A single turn carries every row of the set below to another of its rows. Some are shown first; where does it send the rows asked next?
fub: [  3   7   2  -5  35 -23  -1  11  -7   0  -8 -24]
desok: [ 19   5 -13 -19   2 -16  -9  13   3 -14 -11 -16]
muvi: [ 34   0   7  -7  13 -10   2   5  15 -10   2 -21]
tedos: [ 22  -9   3  -4   0 -12  -1  25  19  -4  -8  -7]
fetib: [  6   9 -22 -12  32 -13  -3  13   8 -12  11 -15]
naf: [ 26  -1 -15 -17  11   0  12  26  10  -1   7 -15]
Tik: [ 22   1   5  -8   0 -16  -3  26   9   9  -5  -5]
boviv: [  2   1  -2 -14  39 -26  -3  13  -7  -5  -2 -15]
forup: [ 11 -13  16  -5  30 -18  -1  18  -1   5 -12 -15]
Kog: [ 17  -9  22 -10  25 -17  -6  16   0   3   2 -15]
Vike: [ 20  -4 -25 -10  18 -10  11  26  17  -5   0 -13]
kufu: [ 20  -1  -2   1   9 -18   3  25  22  10  -7  -4]
bapa: [ 11 -10  19  -8  24 -25   2  18   3   3  -4  -6]
Bidi: [  2  -2 -20  -6  29 -15  -2  13   8 -18  11 -17]
Duv: [ -4   3  -6  -4  33 -20  -9  12  -8  -8  -4 -19]
kubot: [ 11  11 -17  -7  21 -10  -4  12   3 -14  16 -20]
Sinur: [  9 -10  -5 -27  17   0   3   6  -1  -7   2 -23]
zota: [ 20  -4   4  -7   6 -14   6  28  16   4  -6   3]
tuvi: [ 13  -3 -22 -17   9   3   2  23  16  -6   0 -14]
tatuk: [ 22  10   5 -13  20  -7   9  13  -5   5 -19 -18]
poz: [ 19 -10  19  -3  22 -22   4  18   4   0 -11 -17]
nov: [  0   7 -18 -11  28  -6  -2   7   6  -5   9 -24]
Tudiv: [  7   4  -2 -16  34 -17  -8  18 -15  -8  -4 -19]
sez: [ 21  -9   8   1   6 -15  -1  22  19   7  -5  -7]
fuz: [  7  -1 -24  -8  26  -6   3  12   8 -12  11 -22]
Pur: [ 20   1 -19 -13  16  -1   7  25  19  -5   5  -5]
nuzem: [ -6  -4  -1  -9  34 -19  -8  17  -7  -6  -8 -11]
vaved: [  2  12   6  -7  10 -10  -4  -1   0   1   3 -15]
duvo: [ 20  -3 -23 -10   7  -6   6  28  17   0  -5 -11]
batut: [  9 -13  17  -4  29 -14   0  18   9  10  -6  -8]

naf moves to Tik
zota moves to bapa
Where do these go?
tuvi moves to tedos
nuzem moves to Bidi
sez moves to forup
vaved moves to Sinur

A single turn carries every row of the set below to another of its rows. Some are shown first; where does it send the rows asked next?
tused: [  4  11 -16  -5  -3  -6  -8   8 -13 -11 -17  -5]
tef: [ -5   4  -1  -5  20  14 -20   4 -10 -18   5   2]
duni: [ 36   2   0 -11   4  -8  -6   2  -8  -8  -5   3]
katat: [  4  11   3 -26  10  -1  -2   3 -12 -25 -20  -2]
vived: [  9   1  -2  -6  -2 -20 -18  -2 -10   2  -9   6]
bifur: [  9   5  11 -12  15 -15   6   7  -4 -27   2   2]
til: [  4  -8  13 -15   3   8  -7  -5 -10  -5 -16  21]
rez: [-10  -6  -2  -6  20  -6   6  -4 -10   2 -17   4]
fisa: [  5   2   2   5  11   3  10  15  -9 -14   7  12]
nuli: [  8  -1   6 -13  12 -19  -4 -11   3   1 -15  -5]
Zuvov: [  8  -1  -4  -3  20 -14  15  -2   0 -13  -9  -7]
Ror: [11 -7  3 10 14  8 -2  8 -7 -8  6 16]
vekod: [  6 -14  -3  -4  -3   5 -16   3 -15   3  -1   1]
kesug: [ 14 -14  16 -11  12   8 -11  -4  -7  -7  -7  18]
vir: [ 34   0   0 -14   8   4 -11  -4  -6  -6  -5   4]
Vutel: [  2  -9  11 -13  10  14  -9  -5  -7  -7  -5  21]
repes: [  7   1   0 -11   9  15 -26 -10  -5 -20  -9   0]
nivem: [ -3  -4  -2   9  16  -8 -10  -6  -5 -18 -26   4]
mato: [  4   9   8   4  28 -11  -8   5  -2 -19 -17  -5]
gida: [ -4   1 -11 -12  22  -6  12   4  -8 -21 -14  -4]
zet: [-10   4  -8 -14  11  -8  -9  -2  -9   4 -21  -1]
Zelas: [ 17   1 -13  -5  15   5 -20   0 -12 -22   3  -6]
pazo: [-10   0  -1 -16   2 -15 -11   7  -9 -20   0   2]
Suret: [ 15  -6  19 -18  10   1  -7   5  -2 -16   8  -5]
Pim: [35 -1  4 -3 13  6 -6  2 -5 -7 -6  5]
Poper: [  8  -4   2  -4  24 -22 -17  -4 -13 -12 -16  -1]
gopom: [  1   5  -2  -5  11   7   8   1 -18 -11 -28  11]
davig: [ 15  -4   0  -3   9  22   7   6 -11 -14 -12  -2]
ruv: [ 13   1  -3   5  12   7   1  11  -6 -11  13   9]
zure: [  6   3  -3 -17   8 -21  -7  -1   8 -15  -6  -9]

nivem moves to Poper
Vutel moves to vir
Suret moves to davig
Where do these go?
Pim moves to Ror
Zuvov moves to rez
vived moves to bifur
zet moves to zure
katat moves to tused
fisa moves to til
tef moves to repes

A single turn carries every row of the set below to another of its rows. Some are shown first; where does it send the rows asked next?
rut: [ -4   1  -9 -13   4  -9  10 -11   2   6  20 -13  -3 -19 -10  10]
Pavuz: [ -7 -13  -9  -3  -4  11   2   5 -13  -8  -6 -12   0 -11  18 -12]
gemat: [  0 -14  -9   3   2  11   5   6 -11  -6   8 -11   3  -8  20 -12]
nurif: [  7  -9  -6   6  24   3  -3 -26  -3  -8   9 -14 -18 -12 -11  -3]
nid: [ -4 -10   4   4  -9  -7 -14 -21  -8 -19  12  -2 -13 -17   3  -6]
Las: [ -5  -6  -5   3  22  12   7 -20  10   7   3 -19  -3  -2  -7 -10]
big: [ -8  -6  -1  11  -6   8   0   5   0 -11   6 -12  13   4   3  -5]
rad: [-12  -9  -9  14   0 -11   6  -6   0   6  -8 -22 -20   2 -10  -9]
lif: [ -1 -16 -12   8  -2  -2  11   4 -19  -4   3 -15  -1 -15  17 -15]
vebi: [  4  -7   0  15  18  -3   4 -26  -2 -12   2  -7 -18 -14   6 -16]
tor: [-14  -2  -8  17  -6  -5   6   0   2  -1  -2 -16   5   5 -11  -3]
Dap: [ -9 -13  -8   1   4  -7   1  -2   1   6  -6 -29 -27  -2  -3  -2]
gavur: [ -6   0   8   9   1 -10 -15 -18 -21 -15   7  -9 -12 -13  -3  -4]
muv: [  6 -14  -7   7  12   0 -18 -23 -11 -17   9  -9 -14 -22   5  -4]
Mal: [-12  -4 -11  -6   8   2   4  -7  12  11  10 -24  12 -15  -1   3]
Puza: [  0   3 -13   9  22  -6   9 -24  12   7   4 -10 -10  -9  -4  -7]
bubi: [ -6 -16   3   9  17  11  -6 -23  -6 -12  -2 -19 -15  -6  -1 -15]
koba: [ -8  -6   2  -8 -12 -16  -4 -11  -2  -8  18 -14  -5 -25  -2   7]
zokod: [-16  -2  -4  -1  -5   5   6   3   6  -1 -10 -20  -2   4  -9   0]
Rovev: [-11 -20   3   5   2   1 -16 -12 -14 -19   1 -22  -9 -21   7  -6]
suno: [  2  11  -3  -1  16  -1  10 -20  -2  12  15  -7  -2  -7  -1 -11]
nede: [  1   5   7  10  16   1   1 -24 -13  -8   9  -4 -10  -3  -5 -14]
Sibet: [  0   0  -1  -3  -2  -8  -3 -11  15  -2  19 -17   8 -23  -3   4]
Misi: [-14 -12  -5  -6  -5  -5 -10  -2  -3  -4   8 -26   8 -27   8   6]
silub: [ -8  -6  -9  13  -7   0   8   7  -9  -6   5 -11  16  -5   5  -7]
Fev: [-15  -5   0  10  -6  -3  -3   2   8  -3  -2 -23  -6   7 -13   2]
Vegi: [ -7 -15 -11  -5   5   8   4  -1 -13  -1 -13 -18 -20  -8  12 -12]
Mav: [  3   0  -3   0  17  -2   8 -19  14   1  15 -20  -5 -14 -17   3]
duve: [  1  -9  -4   1  -5  -6 -18 -13   1 -13  17 -12   3 -29   9   1]
Fak: [ -7   6 -17   3   9 -15   4 -10  10   5   9 -15   5 -18  -6  12]
zipo: [  2  -1 -15  -3  20   4   9 -22  -3   6  16  -4  -8  -5 -10  -1]
sop: [-10   3  -1  -2  -6 -20 -14 -10 -15  -2  13 -16  -6 -24   1   5]
Dabib: [ -1 -19 -14  -2   9   1   6   2 -11   5   1 -21 -21 -12  17 -10]
fut: [ -5   9  -9  -9   4 -14   1 -10  -3  16  17 -14   0 -21   2   1]
kud: [-13  -8  -8  -3   5   4   6  -3  -2   3 -15 -23 -21   1  -5  -6]
Pimi: [-14  -5  -4  -1 -10   9   3   7  -1  -7  -5 -14  10  -4   5  -4]
pabik: [ -3 -17 -12   8   3  -9   9  -4 -13   5  -6 -22 -24 -11   9 -17]
rurer: [  2  -7  -6   7  11   6  -6 -29  -9 -10  11   3 -15  -5  -2 -11]
fava: [ -1 -10   4  12   3 -11  -4 -15 -13 -26   5 -11  -7 -26   8  -5]
Feke: [ -6  -3  -6   6  -2 -18  -3  -5  -5 -16  12 -16   8 -28   2  11]

muv moves to Sibet
bubi moves to Misi
suno moves to gavur
Where do these go?
gemat moves to Fev
Feke moves to Puza
rurer moves to koba
lif moves to tor
kud moves to Pavuz

A single turn carries every row of the set below to another of its rows. Some are shown first; where does it send the rows asked next?
zulo: [ -4   3  17  13   5 -11  -2   3  -3  -4   6   7   1   5 -21  18  15 -13
   9   3  17]
dubuk: [  4   5   6  -5  -2  -6  -3  -8 -15 -19  23   4   4 -19 -10  17  -3   1
 -12   9  -4]
lifat: [  0  15  15   3   9   9   0 -27  -5  -5   2  -2  12 -11  -4   6   7   4
  -2  20  -2]
loz: [ -1  16  16  -7   2 -11  -9 -18 -17 -21  20  14   5 -16   0  13  -6   7
   1   8   2]
laluz: [ 11  -1   9   5 -18   5  -8  -7  -6 -11  -1   9  -5  17 -28   8  -7  -2
   0  10  11]
zop: [ -2  17  12  17  -2 -12 -10   5  -2  -2   9 -10 -10   6   0  25  -5   3
  -9  16  -8]
fumab: [ -6  17  -7  12   2  -2   4  -8  15 -10 -11   3  -7   6   4   7  -9  14
  -2   8   3]
dapug: [  5   3   9   8  -3  -8 -11  -3 -15 -19  21  -2   5  -5 -24  11 -18   7
  15  11  18]
mased: [ -5  10   1   3   6   8 -10 -18  -5   1  17  16 -12  -6   1  -7 -10  -4
   6  16  -6]
lolek: [  3  -1   7  -1  -2   0 -19 -21  -1  -4 -16   7  18   5  -3  17  -7  10
  10  24  -8]
Kop: [ 14   5   6   9  -2  -2  -6   9  -5 -23  17   6  10  -3 -19  18 -11   4
  13   6  18]
Mivig: [  2  -2  21  -1  14 -15   4  -8  -1  -8  14   4   6  -3   1  -4 -13  -5
  20   0  -1]
badev: [ -3   1   4  15  -4 -12  -6   9   4 -18  -7  -7  -8  16  -3  10   2   9
  -7   8   5]
gik: [ 12  11  10   5 -10   6  -6  -5  -5 -10  -7  21   8  21 -22  18 -11   1
   5  11   0]
Rin: [ -3  14   4  -2  12  -6   9 -18   9  -4   2  13  -1  -5   8   0 -18   5
  10   3  -3]
mifug: [  3  -7  22   9   3 -16  -3   7  -6 -18  10  -7  -1  14  -6   0   2  -5
   6   1   3]
Vepo: [ -5  19  17   8   0  11  -7 -27   6 -10   0   7  15 -12   1  10   8   8
   4  13   2]
Zugek: [ -8  -9   4   3  -4 -11  -1  -9   0   5  14   7  22   6  -6  -1  -4   0
  17  -1 -11]
dezov: [-26  11   8  19  -1  -3  -4 -19   0   9   4  20   4   0  -2  12  -4   6
  11   3  -6]
memu: [-19  16  15   0   0 -21  -1 -15 -15  11  14   8   4   1  -4   7  -2  -2
  13  11  -3]
Kedid: [  9  11  13  -9   4 -12  -1  -8 -12 -19  17   6   7 -21  -4  17  -2  -1
  -5  11   5]
Pizu: [  0  -5   8   4   1   4 -16 -18   2  -2 -18   8  10   3 -10  10  -7  19
   2  22  -8]
napeb: [-12   0  -3  22 -15  -2 -17  -7  12   1   2  17  -7   3   1  20  -6   1
   4   1  -3]
les: [ -5   4  19   8  -4 -10  -8   0  -1   2  22  -7   7  14  -7   4   8   4
  -2   7 -18]
timur: [ -5   8   1  -2  -9 -13 -10   6  -1  -8  -3  17  -2  17  -2  22  16   9
   7  11   9]
Bik: [  3   4  -2  13 -22  -7 -17   3   5  -3  14   0 -11  10  -2  15   0 -13
   6   8   7]
ked: [  7   8   7  13  -3  -1  -4   9  -3 -15  15   5  10  -7 -30  24 -16   5
   6   8  10]
Pif: [ -3  11   9   1 -11 -22 -10  -1  -9   5  22 -10  -1   4  -5  10   0 -10
  16  17   8]
vomu: [ -5  -7  15   6  14 -15 -11  -8  -4   3  12   9  -7 -17 -15   8  -9 -13
   6   9   1]
zes: [  2  -4  11   2 -13   0 -17 -15  13  -4 -19   8   6  -2 -12  17  -3  11
  -1  18   0]
fanar: [ 12  -1   5   8 -11   8 -11  -3  -6 -16  -4  21   3  21 -19  10 -10   8
   3   7   2]
gis: [-10  13 -10   6  -3   5 -15  -4   6  -2   4   9   0   4   6   6  -2  20
  17  24   4]
fazov: [ -2  21  -6  21  -3  -5   2  -6  -2  -5  -3   2  -5   2   5  28 -18  -8
   5  11   6]
bas: [  0   9   7   5   3  11  -5 -28  -8 -11  10  -7  18  -9   0   7   8   2
   3  18  -5]
Sukem: [ -4   3 -11   6  -6  -9   7 -15  -3  -1  -1  19  11   3   3  13 -17 -11
  16  -1   1]

fumab moves to Mivig
Pif moves to napeb
Where do these go?
zop moves to Sukem
dapug moves to zes
mased moves to zulo
ked moves to lolek
Pizu moves to Kedid

